The same turns and mirrors carry the whole set onto itself, and each row onto the other rows of its family. Which rows share a family with each named row? Give them in list order.
These 15 rows form 3 families of 5 rows each.
som: [  8   0 -20   2  -4  -1   4   8  -9  11  -9  -3]
noz: [ 13   5 -23  -6  -4  -3   7   1  -8  12  -8  14]
ver: [ 10   9 -22   2  -9   5   1   6  -8  10  -8   7]
foset: [  9   6 -15   3 -12  12   1  -5  -8  11  -1   6]
Fovut: [  8   1 -10   3   0  -1  -6  -4  -8   5   3   6]
bikob: [ 15 -12 -20  -3  -2   5  -1  -4  -6  12   4  12]
litir: [ 14   2 -19  -4  -2  -8   7  -7 -14  12  -8   5]
pofid: [10 -1 -7  0 -7  4  1 -8 -2  4 -2 10]
bive: [  6   1 -16  -1  -4   8   1  -2 -13  19   3   3]
dadem: [ 17  -3 -18   0 -10   8  -2  -5 -16  15 -10   2]
Zil: [ 12  -4 -19  -4  -5  -2  10  -3   1   6  -1  13]
Vivok: [ 19  -4 -23  -2   0  -4  -5  -2 -11   7  -4  14]
bir: [ 19  -3 -30   4  -8   2   0   1 -11   8  -7   4]
bemes: [ 12 -11 -11   1  -5   8  -6   1  -7   8  -5   4]
felu: [ 12  -4 -23   3  -4  -4   7  -8  -4   6   5   4]

Same family as bemes: bikob, dadem, Vivok, bir
Same family as felu: som, Fovut, litir, bive

